The same turns and mirrors carry the whole set onto itself and the rows of a family onto each other. Which other rows belong to the same family as each row named below? List them in the order they appear above.
These 40 rows form 5 families of 8 rows each.
guko: [ -7 -19  -8  12  -9 -12  16  11   5 -13]
gival: [ -1 -18  -2   7 -10 -14   7   6  -7 -25]
mufif: [ 20  -6  13   5 -13 -17  15 -12   6   9]
tifet: [ 18   0  16   1 -14 -14  10 -12   9   8]
Bef: [ 10  15  10  -3  -8  -8  -3   3 -22  -1]
zubof: [ -2 -22 -15  13  -7  -6  12   3  -3 -13]
Tuke: [-14 -19   3  -5 -19   7   5  11 -10 -14]
Mivon: [ -3 -16   1  -7 -23   6  18  -5  11 -12]
Taf: [-14  -7  -3  -2 -17  10   5  11 -18 -12]
Neb: [  6  12  -1 -10 -17  -1   0  -2   5  22]
Bifi: [ -5   3  -9  -8 -17   1  26  13   8   1]
Pov: [-13  -8  -8  -7 -14   7   2  14 -20  -4]
tofet: [-12  -4 -14   3 -11  -3  20  19   1  -4]
ludem: [ 16   8  20  -6 -15 -15   7  -3   3   8]
maset: [  6  14  -3   7 -14  -9   1  -2  -5  23]
Vutak: [  2 -18  -2  13 -12  -7   4   9  -4 -25]
viz: [ 10 -10   6   5  -9 -16 -18  -9  -8  -4]
Rili: [ -6 -21   3   2 -23   5  18  -5  13  -4]
nud: [-17  -4  -6  -1 -18   6   5  10 -21  -7]
Dafos: [ 14  12  16  -1 -17  -3  -6   1 -18  -1]
zuri: [ -8 -23   1   6 -24  -3  18  -8  11   0]
Vaden: [ -9  -8  -3  -9 -17  10   8   5 -12 -20]
lepin: [ 16  -3  14   7 -17 -21  11  -8  11   6]
Zag: [ 12 -10   7  11  -6 -16 -14 -10  -9   3]
selo: [ -6  -6 -20   3 -10   5  22  11   0   2]
Doful: [-12 -20   4  -7 -24   8  16   5   7  -4]
Darat: [ -3 -28   1   1 -20  -2  15  -4  13   1]
nenop: [ 13   9  19  -4 -11 -16  -3   2 -14  -2]
Lat: [ 10  -3   2  18 -10 -20  -9  -9  -8   8]
zofo: [ -2   3  -9  -2 -20   8  22  17   9   1]
pil: [  5   7   4  -6 -20   0   3   3   2  27]
soder: [  9 -14  11  10 -13 -15 -16  -4 -13   0]
Delab: [ -8   3 -13   1 -16   6  23  14   6   1]
mige: [ 10  13   5  -2  -7  -8   2   7 -26   3]
let: [ 20   3  20   1 -22  -6   4  -9   5   6]
kuve: [ -3 -19  -5  16 -10  -8   8   5  -2 -21]
Novo: [  6   6   2   0  -8 -10  -7   3  -7  25]
taso: [ 10  -8   7   8  -7 -19 -12  -6  -3  16]
ruf: [  6  17   5  -1 -12 -12  -1  11 -21   1]
tur: [  7  12  -1  -4 -12  -2   1   0  -1  25]

Which other rows belong to the same family as nud? mufif, Neb, Vutak, viz, zuri, zofo, mige
Which other rows belong to the same family as Doful? guko, Tuke, tofet, ludem, nenop, Novo, taso
Which other rows belong to the same family as maset? zubof, Mivon, Dafos, Vaden, selo, Lat, let
Which other rows belong to the same family as lepin? gival, Bifi, Pov, Darat, pil, soder, ruf

The same turns and mirrors carry the whole set onto itself and the rows of a family onto each other. Which other rows belong to the same family as each row named below? List them in the order they appear above.
These 32 rows form 4 families of 8 rows each.
Bezu: [  8  -2 -13  11  -6  -3  17  -1  13  -9]
Nop: [ 12   6  -8  -9  -7   0 -12   6 -17  14]
limam: [-11 -26   5  -7   4  -9  -6  -5   0   4]
doba: [ -8  11  -7  14  13   6  -5  -7 -20  -3]
fel: [ 22   0   9 -11   4  11  -2   7   8   3]
vapud: [-11 -18   4  -7   8   9  -7   1 -10  19]
lep: [-19  14 -16  11   2   1   0  -2 -11   3]
leno: [ -7 -11  13   8 -14   9   6  13 -11   0]
pudos: [ 16   6  -4 -23  -5   8  -2   5   4  -6]
Nudar: [ -2  15   1   0  18   4  16   4  -4 -13]
rusef: [  2 -14  -2   9 -14  -1  18 -16   1  -5]
sizi: [-11  14  -8 -21   7   4   5   3   1 -12]
Gasu: [ -7 -24   6  -3   3  -5 -16   2  -2   7]
kepu: [ 20   5  -1  11   2   7 -12  -4 -18   2]
Sufe: [  3 -14  -9  -2   3 -20  -7  -9  11   3]
retu: [  0  18  -8   5  10   0  -9  -8 -19  -4]
salot: [22  5  1 -5 17  7 -6  5  7  1]
guf: [ -8 -17  -5   3   2 -14  -7 -15  10   5]
vodos: [ -4  -8 -10   8  -5  -6  13   5  19  -9]
vulir: [ 11  12   3 -20  -2  11  -2   7  -5 -11]
Pigu: [-15  15 -15   3  -5  13   2   5 -13   2]
Zem: [ -1  -4  -5   7 -10   2  23 -17   7  -5]
Zamuz: [  5  -8  -2 -12   4 -10  14 -14  11  13]
tok: [ 22   1 -10   1 -10   1  -5  -1 -14  14]
pagar: [ -5 -18   5   2   2  10  -1 -10  -6  23]
rek: [-12 -16   6  16  -8  -3   5  10 -11  -1]
Faza: [ -5  11  -7 -21  11  11  -4   4  -4 -11]
vuf: [-10 -14  11   5 -10  15  16  -6  -9  -2]
Tazon: [  3   1  -7  -5  10 -17   7 -15  11  11]
bobu: [-14   5   0  -8  19   3  12   9  -2 -12]
bedal: [ 16  12 -10   8   2  11  -9  -6 -16  -4]
tik: [ -6 -18  11   4 -14  12  12  -8   3  -4]

Which other rows belong to the same family as sizi? doba, pudos, Gasu, kepu, Sufe, Zem, vuf
Which other rows belong to the same family as limam? rusef, retu, guf, vulir, Faza, bedal, tik

